In the data rows, 50 means zero.
Some points, each followed by its number:
array([50, 66, 35, 36, 31, 40, 60, 51, 38, 40, 61, 52, 52, 41, 43, 45, 65, 40, 31, 51, 70, 66, 50, 52]) 0
array([55, 53, 53, 33, 58, 37, 47, 56, 47, 53, 54, 50, 33, 62, 51, 49, 56, 44, 43, 62, 51, 39, 57, 51]) 1
array([54, 57, 58, 17, 63, 27, 49, 64, 49, 51, 54, 51, 27, 69, 51, 44, 62, 41, 40, 68, 51, 39, 63, 54]) 2
array([47, 52, 51, 46, 75, 60, 26, 54, 41, 51, 36, 56, 52, 50, 61, 61, 68, 58, 60, 78, 50, 41, 44, 39]) 3
array([49, 53, 49, 46, 66, 55, 33, 56, 43, 50, 40, 54, 49, 51, 55, 60, 63, 55, 59, 71, 49, 44, 47, 45]) 4
array([49, 48, 61, 44, 45, 43, 58, 52, 55, 52, 56, 49, 48, 57, 49, 44, 41, 46, 44, 44, 51, 39, 57, 52]) 5
array([62, 63, 63, 34, 83, 41, 45, 71, 47, 53, 45, 75, 29, 64, 43, 46, 59, 50, 55, 58, 28, 31, 44, 37]) 6
array([50, 53, 49, 47, 63, 54, 36, 52, 47, 49, 42, 52, 49, 51, 57, 56, 59, 55, 54, 66, 50, 46, 48, 46]) 7
array([51, 50, 55, 47, 50, 47, 52, 51, 54, 51, 52, 50, 48, 54, 50, 48, 46, 49, 48, 47, 49, 43, 53, 51]) 8
array([46, 24, 71, 64, 33, 54, 63, 44, 71, 65, 55, 25, 46, 64, 50, 46, 19, 55, 57, 32, 46, 34, 65, 61]) 9
array([49, 38, 43, 71, 38, 64, 49, 37, 54, 47, 49, 36, 61, 44, 53, 56, 37, 57, 62, 39, 52, 55, 41, 54]) 10
array([42, 20, 25, 99, 17, 99, 53, 04, 57, 42, 48, 12, 78, 30, 58, 73, 14, 68, 84, 24, 54, 66, 36, 59]) 11
array([59, 59, 58, 17, 67, 23, 49, 64, 44, 55, 51, 56, 23, 72, 52, 44, 65, 43, 37, 70, 50, 31, 65, 54]) 12
array([52, 73, 36, 35, 30, 37, 63, 48, 42, 42, 70, 55, 56, 38, 41, 47, 64, 42, 24, 49, 73, 71, 51, 49]) 13
array([53, 40, 66, 51, 51, 49, 55, 49, 62, 54, 59, 41, 37, 62, 52, 48, 35, 49, 57, 43, 46, 24, 56, 55]) 14
array([50, 57, 47, 48, 77, 62, 22, 53, 44, 46, 37, 55, 49, 48, 60, 63, 70, 58, 63, 80, 48, 45, 43, 45]) 15
array([68, 55, 47, 23, 88, 35, 36, 69, 41, 56, 39, 45, 06, 80, 61, 51, 65, 49, 54, 75, 41, 32, 53, 52]) 16
array([50, 41, 74, 51, 50, 47, 56, 52, 60, 55, 61, 39, 38, 63, 47, 43, 33, 51, 57, 42, 47, 20, 57, 52]) 17
array([51, 63, 39, 39, 42, 39, 56, 49, 40, 44, 60, 55, 54, 42, 45, 47, 64, 43, 34, 50, 61, 68, 53, 52]) 18
array([44, 02, 03, 99, 00, 99, 42, 00, 63, 35, 49, 00, 86, 28, 59, 85, 01, 76, 99, 08, 59, 69, 22, 64]) 19
array([45, 51, 57, 55, 45, 54, 55, 47, 54, 49, 52, 57, 62, 43, 43, 45, 43, 47, 47, 39, 49, 49, 49, 46]) 20
array([52, 47, 39, 52, 56, 50, 46, 51, 53, 54, 42, 44, 46, 52, 51, 54, 51, 54, 52, 52, 49, 62, 50, 52]) 21
array([60, 57, 49, 47, 46, 46, 58, 49, 50, 42, 61, 58, 42, 49, 43, 50, 48, 46, 45, 38, 52, 44, 43, 49]) 22
New points follow, each followed by the numbers of its three nearest points above by angle, nearest first.
array([37, 51, 55, 55, 25, 51, 55, 38, 52, 50, 65, 49, 85, 30, 42, 45, 45, 41, 35, 46, 62, 65, 61, 52]) 20 13 0
array([42, 50, 59, 50, 45, 53, 46, 48, 51, 53, 52, 53, 63, 46, 51, 48, 49, 50, 46, 56, 52, 50, 52, 51]) 20 5 13
array([53, 46, 37, 56, 57, 53, 44, 48, 48, 57, 39, 42, 40, 52, 56, 53, 51, 55, 54, 53, 45, 60, 50, 52]) 21 15 7
array([43, 53, 53, 59, 11, 46, 87, 44, 60, 51, 57, 61, 76, 30, 34, 35, 38, 30, 23, 06, 52, 86, 55, 67]) 20 13 0
array([35, 30, 73, 54, 51, 54, 48, 50, 65, 72, 37, 35, 54, 58, 55, 46, 29, 57, 56, 54, 35, 44, 62, 59]) 9 17 14
array([54, 60, 68, 41, 76, 50, 37, 59, 50, 45, 45, 70, 46, 57, 51, 48, 61, 51, 57, 59, 37, 34, 43, 42]) 6 3 4
array([45, 46, 27, 60, 58, 61, 40, 51, 44, 69, 15, 30, 45, 53, 63, 62, 66, 60, 64, 63, 42, 76, 57, 51]) 21 15 7
array([54, 50, 43, 53, 57, 53, 47, 49, 50, 54, 41, 41, 46, 52, 54, 55, 53, 51, 53, 53, 49, 56, 52, 54]) 21 15 7
array([53, 73, 63, 50, 44, 53, 54, 56, 45, 35, 61, 85, 73, 34, 32, 48, 60, 49, 44, 44, 54, 48, 37, 32]) 20 22 13
array([13, 53, 80, 37, 40, 49, 41, 50, 59, 52, 47, 64, 97, 24, 51, 47, 53, 45, 33, 77, 60, 50, 68, 52]) 20 13 18
array([50, 41, 45, 59, 56, 55, 48, 50, 54, 60, 36, 39, 47, 53, 56, 47, 45, 56, 56, 50, 42, 56, 52, 53]) 21 10 11
array([50, 50, 41, 52, 54, 48, 47, 51, 49, 54, 43, 46, 46, 52, 53, 52, 53, 53, 53, 51, 51, 56, 50, 52]) 21 7 15
array([64, 67, 65, 29, 98, 37, 39, 78, 46, 42, 44, 92, 27, 67, 44, 41, 69, 44, 60, 63, 25, 27, 31, 32]) 6 16 12
array([51, 45, 43, 63, 28, 46, 76, 47, 55, 51, 55, 53, 51, 42, 38, 38, 32, 45, 39, 13, 45, 71, 52, 53]) 20 22 9
array([52, 52, 49, 47, 34, 42, 63, 47, 52, 51, 61, 44, 46, 52, 45, 47, 44, 43, 39, 39, 55, 50, 56, 55]) 5 13 22
array([54, 49, 51, 45, 57, 47, 49, 53, 48, 51, 50, 49, 41, 57, 54, 51, 53, 50, 52, 53, 48, 41, 50, 50]) 16 1 12
array([63, 62, 64, 30, 92, 32, 41, 74, 46, 52, 42, 84, 25, 66, 43, 38, 68, 52, 48, 64, 28, 29, 43, 42]) 6 16 12
array([49, 50, 42, 50, 55, 53, 46, 48, 49, 51, 44, 45, 46, 51, 53, 55, 54, 53, 53, 52, 48, 54, 50, 51]) 21 15 7
array([41, 45, 77, 58, 29, 52, 63, 46, 64, 49, 56, 72, 81, 35, 32, 33, 33, 42, 31, 26, 49, 58, 55, 49]) 20 5 9
array([49, 51, 56, 53, 69, 53, 49, 56, 50, 51, 40, 66, 44, 49, 49, 44, 48, 56, 53, 39, 39, 48, 44, 42]) 6 3 15
